Each path below is one point turned by a fixed rotation once a step. After each direction that follows a path, write how fast that rotation turns it, in deg/step (0 if it stays still).
Each turn is a multiple of 5 degrees from 10 to 175, or 0.
Each row of a path follows its step; steps can be skipped.
path 1
step 0: [  9  13  34  11 -26  20 -14 -20  20  17  19  11  11  -7 -14  -6  -1 -27
 -11 -18   8  17   2 -27   8   1   2  13  -6  38  21   4 -13  28  -9  10
   9  28  19  22  38  -6  -4 -16  -3   3  32   6  -6  17  23   3  14  18
  12  13  45  -2   1  13 -10 -12 -13 -22   7 -17   7  -3   9 -18  26  -4
  10  15  13 -12  24 -22   8   5]
step 1: [-17  13  32  16 -12  18  10   7  13 -14   7  42   8 -24 -11 -12  -1 -16
  20  -2  22  10  20   9  10  -5  12  36   4  52 -16 -12 -10   5  -2  21
 -11 -19 -13  -2  27 -22   9 -27  -5   4  34  13  14  -5   3   6 -19  -5
  12 -10  -9 -11  -7   8  -3 -15   5  -6  33 -28 -12 -10  -9 -11  27  -4
  -4  31  -4  16   7  10  20  -8]
step 4: [ -8 -11  35  17  16  50   7   1 -30  28   9  18  19  -2  -1  -8 -17  15
  10   1  -9   0  11   7  -7  -3  32   2   3   1 -16   5 -26 -16   0  17
  -6 -17 -24   7  15  -1  14  -8   5  14  16  -1 -10 -10  -6  31 -12  26
 -22  -3  10  -2  -5  15   5   7  12   2  -4 -54 -16  -8 -16 -10   9   2
   5  41 -28  -4  -5   0  37  10]
step 7: [  9  -4  15  31  28  10   7  21  14   1  17  33  15 -31  -9  -5 -35  13
   2   9  27   4   9   1  13   2  35  28  -3  -5  -1 -19  10  -1   3  20
 -10   9   5   6  12  -7  26 -38 -29   3   7  -5  -1  -6 -10   7  -9  15
  -3   1  12 -15  30  15  -9   4  18  22  10   2  18   1 -16 -17  17  11
 -10  17 -14 -31  -8 -14  54   0]
step 18: [-15   0  26  -1 -11  38   0   4  25  -3  12   3  27 -23  -9  18   3  25
  -1 -30  39  -2  12 -19   2   9 -12   2  24  -1   3   2  -2 -18  -4  22
   5  -8 -15  21  27 -24 -24 -29 -15  16 -16  -4  -1   4   2   7 -21 -30
  -6   3   5 -27  -5   8   8 -29  -5 -18   0  -1 -26   3 -20 -17  18   2
  20  19   4 -10  22 -24  37   7]
step 20: [ -2  -9  10  19  -8  14  -5  -1 -37 -15  26  27  -5  -1 -36  17   9   5
  12   9  -2   7   6  26  30  27  -2  19 -10 -20   5 -27   3   4   9  18
   4  -2 -13  13  30 -17  41   2  -4   2   2  -3   3  -6   2   5 -13  -9
   1  -5   7 -32 -10  11   0  -5  -4 -13  14 -20 -52  -6 -35  -3  29  -5
 -21  11 -25 -18  13   1  26   9]
step 24: [ 13 -16  15  11   7  -6  11  31  31  -1   8  11  31 -28 -20 -10   8  -9
  -8   0  10  -6   2  -6  -6  -3 -15  10 -10  12  -8  10   1  20  18  12
 -12 -18  10  13  44 -16 -24 -15  -9  26   9  27 -11  21   1   0   5 -40
  10  -9  19 -25  15  23  16  10   8  -4 -18   1  21   0 -34  -6   1  14
  -7   0   0  13  10  -5  54   9]
step 26: [-12   4  14 -30  17   8  12  -1  15  29  10  32  22  -8 -36  22  13   5
  -6 -10   7 -19  13   5   8 -17  17  13  23 -14  24 -18  -1   2   2  12
  -4   5   5   8  34 -10  32 -18 -27  22   8  -2 -11  13  17 -10 -14  -2
  -6   4  11 -17  -5  29   7 -28 -11 -16  -9  11  -7 -17 -16 -23  31 -33
  -8  22 -28   2   0  -6  34  12]
Directions:
[  2   0   5  -2  -7   0   5   3  11  -2  -6  -6  -1  -2   3  -2  -1  -4
  -1   6   6   0  -1   3  -2   4   2   3  -3  -5  -3  -6   3   6   3  -1
   3   0   4  -1   5  -2  -1  -7  -3   1   4   0  -4  -1  -4   0   1  -1
   2  -1  -1   5 -10  12  -2   3   5  -2   6   4  11  -2   6  -7   6   1
   4  -3   6   2   2   0   0  -3]
45
[  1  -2  -2  -5   9   2   2  -5  -1   7  -5   1  -2  -6   6  -2  -6   3
   2   3  -2  -1   0   1  -1  -2   3  -3   4   3   0  -2  -1  -6   2   3
  -4  -2  -6  -2  -1 -10   5  -5  -2   2  -2   6   9  -8   1   7   1  -7
   0  -7  -6  -3   1   6  -1  -4  -3   0  -1   3  -3   2   4  -9   5   1
   4  -6  -1   4  -1  -1   6   3]
130
[  2  -3   8   6   6   9   8   1  -2  -3  -2   5   2  -1   3   2   1  -3
   2  -1  -1  -6  -1   3  -6  -4   2   0   4   3  -1  -1   0  -7   0 -12
  -8  -8   5   1  -2   6  -3  -1  -1   9  -7  -3  -4   1  -3  -6   0  -4
  -4   7  -3  -3   0  -2  -4  -3  -3   1   2   6   5   1  -1  -3  -3   7
  -4   1   2  -3   3  -3   5  -3]
130
[-6 -3 -1 -4  1 -2  1  4 -6  1  1  6  1 -8  4  4  4 -8  2 -1 -1  6 -3  3
 -4 -4 -2 -3  0  6  5  0 -2 -5 -2  5 -4  2  6 -4  3  8  3  0 -1  4  8 -1
  2  1  4  7  2  8 -6 -6  3  3  1  3  4  1  0 -3  7  1  5 -4  2  8 -4 -5
  7 -5  2  4  7 -1  3 -3]
10
[ -2  -2  -3  -3  -2  -2  13   5   3  -4   4  -3   5   0   0  -1   5   4
  -2   3  -2  -3   6   5  -7   2  -7 -10   0   2   2   3   0   0   3  -2
   1  11  -1  -2   0 -11  -4   0   8  -2  -1  -5  -1   5   2   0  -2  -6
   2   2  -3   0   1  -4  -1   7   2   4   0  -3  -6   3  -2   0  -1  -2
   2  -4   6   1   9  -6   5  -1]
115
[  4   0   0   0  -1  -7  -1  -2   7  -5   0 -10   6  -7   0   0   3  -2
   1   3  -8  -1   1  -1   8  -3   7  -5   8  -2   0   8   0   6  -6  -5
 -10  -5   2   8   2  -2  -3  -3   2   1   3   4   0   0   2  10   7  -2
  -1   0   7  -4   1  -3  -2   0   0  -1   0   4  -3  -5   3   3   1  -1
  -4   0  -1   0   2  -1  -5  -3]
135
